One turning vector, and how many steps it has turned
The counts run from 0 to 424.
[ 11  12  -3  -3  -5  -7  -2 -12 -16 -18 -17  -1   2  -8  -4  16   3   0
   7   4   2  -1  -1  -3  10  12  -7   4   2   9  -6  -6   1] => 286
[ -4   0   2  -5 -11   6  -7   2   4  -1 -10 -27  10   4  -5  17   7   7
   1  -1  -1  -6   8   6  -3  13  -4  -5  10  10   4   3 -13] => 271
[ -2   2  -4   5 -13 -10 -12 -10  -9  -1   0 -12   3  14  -2  11   0   4
  10   6   0 -14   1  14   4  16  -9  -4  14   3  -7   1  -8] => 264
[  4  -1  -6   5  -5  -5   7 -19  -4   1   7  10   4   4  20   9   4   8
  -8 -19   2 -10  -1   8 -15   1  -2   3 -13   3   1  -2   0] => 109
[ -4  -5 -10  -8  -6  15   5  -3   1   3   3   5   1  -4   8  24   8  13
  -1  -5  -3 -14  -1  -3  -4  10  -7  -1 -11  -1   4  14  -7] => 333
[  3   9   0  -1  -7  -6  -9 -12  -6  -9   1 -14  -3   9   1  10  -2  11
  -3   2  -3  -4   2  18   2  12  -1 -17   8  16   3  -3  -8] => 390
[  8   7   0   5 -16  -5  -6  -8 -16   2  -7   9   0   4   0  26   7  -6
   7   0   0 -11  -5  -5  -2   5 -14  -1   4  -7  -9   5   4] => 360
[  8   1  -2   6   6  -8  18  -9  -3  -2  -1  -5  12  -4  18  15   6  -6
   0  -4   9  -5  -9  -1   7   4 -14  -4  -6  15  11   3   4] => 195
[  4   5  -4   6 -13   3 -11  -9  -4   0   8  -1   4   3  -7  14   3   9
  -2   9  -9  -2   5  18   4  22 -13   0   8  -2 -12  10   3] => 32
[  1   4 -13 -10  -5   1  -3 -10  -4   6   8   5  -2 -12   0  18   7  19
   1  -4  -1 -10  13   3   3  11  -8   7   1   8  -2   4   2] => 106
[ -1   4  -7  -3  -6   7  18  -3  -4   4  -4   4   2 -15   9  26   8   0
   0  -7   4  -5   2  -6   2   2 -15  -6  -6   6  10  10   4] => 101
[ 10  14   3   0  -3   7 -13   3 -15   0  -5   3   6   1   4  24  12   0
  -4   5  -9 -13  -8   5  -4   4  -2 -14  -3   3   0   2   7] => 254
[ -1   0 -14  -3   0   8  11  -9   6  -4   3  -7  17 -10  -1   4   6  10
  -3   7  -8   0   6  15  -1  19  -8  10  -4   6  -2   7   2] => 218
[ 11   7 -16  -9   0   5   2 -11  -1  -3   5 -16  -5  -4   0  18   6  17
  -7   2  -3  -2   6  -3   7  12  -6  -2 -10  17   3   1  -8] => 199
[  7  14 -17  -3  -6   2   5 -12 -11  -1   4  -1 -10   1   8  16   8   1
   2   3  -7 -16  -3 -11   1   2  -9  -6 -18   0  -4  -4   1] => 1
[ -6   3  -6   3 -12   4 -10   2  -8  -5 -10 -17  13   7   0   4   0   1
   6   3   2  -7   5  17   4  26   1   3   9   1  -1  -9  -1] => 377
[ -5   0   4   7 -15  12   5  -6  -5   5  -2   2   6  11   9  10   7  -3
  -1   1   3  -9  -7  14  -1  19 -10 -15  -5  -5  -3   9   8] => 355
[  0  12  -6   4  -2 -14   6 -13  -9  -6  -1 -15   6   2   8  -1   1   0
   8   3   5 -11   1  16   9  16  -5  -5   2  11   0 -10   8] => 190
[-11  -1  -6 -10  -4   6  14  -6  -5   3  -9  -3   5   0  17   8  14   5
  10  -9   8 -20   3  -3   3  11  -7  -1 -13  -1   4   0   4] => 208
[  4   0 -11  10 -10   4  -8  -4 -10  -4 -10   7  12  -1   4  19   0  -4
   4   3  -3 -10  -8  -2  -8  10  -2  19  -2  -5  -7  -3  -3] => 246
[  4   3   7  -2 -11   0  -7  -8 -14   0 -10   0  -5  11   8  17   9   3
   4  -9  14  -6   0  -2  13  18 -12  -8  -2  -1  -1  -4   4] => 168
[ -1  15   6   4 -10   0   2 -10 -11  -2  -5  -8  11   6   7   6  11  -4
  -2   2 -13 -18   0  10 -21   0  -4 -10  -4  -4  -6  -2  10] => 23
[  5  10 -25   0  -3  -1   3 -18  -8 -12   6   0  -1  -7   6   6  -8   7
  -2   5  -9  -7  -2  11  -5  10   2   6  -8  12  -6  -8  -6] => 318
[  7   9   8  11  -2 -11   0  -7 -10  -6 -10  -6  20   4  12  12   4 -10
   2  -1   6  -7 -11  13  -1   8  -4  -3   7  11   2  -6   5] => 382
[ 11   1  15   8  -6  -7  -1 -10  -7  -5  -7   9  12   6  10  21   4  -2
  -3  -3   7   2  -8  11   1  10 -12 -13   6   7  -1   8   2] => 162
[ 21  13   3   2  -8   1 -11 -12 -10 -11  -9  -4   2   1  -4  25   6   3
  -9   4  -5   7  -6  -3   0   6  -6  -3   0   7  -7   1  -3] => 160
[ 15  10  -2   5  -4  -3  -4 -13  -6   7   5   5   4  -1   6  25  13   2
  -7  -8  -4  -7  -3  -7  -8  -3 -17   8  -9  -1  -5   3   5] => 234
[  5   2  -6  -9  -2  -4  -3  -6  -7  -6 -12 -14  -1  -1   1  17   8   9
  11   0   7  -8   7 -11  14  16 -10   7   0   8  -2  -5  -5] => 399
[ -4   4  -7  12 -12  -3   6 -11  -6   1   7  -2   3  10  12  10  -3  -3
   0   4  -8 -19  -8  19 -13   3  -4 -14   2   2  -4   8  -3] => 130
[ -1  -4  -6  -4  -4  14   7  -6   3   7   5  -1   1   6  16  15  14  10
  -4  -8  -2 -14  -1  -3  -7  10  -7  -8 -21  -2   5  10  -3] => 334
[ -7  -2  -6  -7  -9 -14   9  -8  -3 -10 -12 -11  10  -3   3  10  -6   5
  12  -5   3 -12   4  11  -5   7  -2   6  11  14   2  -4 -11] => 78
[  0   5  -4   4  -9   4   1   3  -4 -11 -10 -18  15  -7  -1  19  -5  -3
  -2   6  -5   2  -4  15  -5   9  -1  -8  13  18   7  -1 -10] => 384
[  5  -4 -14   4 -12  19  -7  -5   4   4   6  -3   4   5   1  22   5  11
  -9  -4  -6   1   3   0 -10  16  -3  13 -10  -1  -2   5  -8] => 239
[  8  -2  -8   4 -15  11  -7 -11  -1  -6  -5 -10  -3   9  -1  21  -1   6
  -4  -2   7  12   0  -2  10  22  -6   4  -2   4  -1   2  -8] => 166
[  6   8 -11  10 -19   1 -10 -15  -7  -1   4 -11  -3   9  -8  13   2   1
  -2   7  -7  -2   3   6   0  15  -7   6   1  -3 -15  -2  -4] => 358
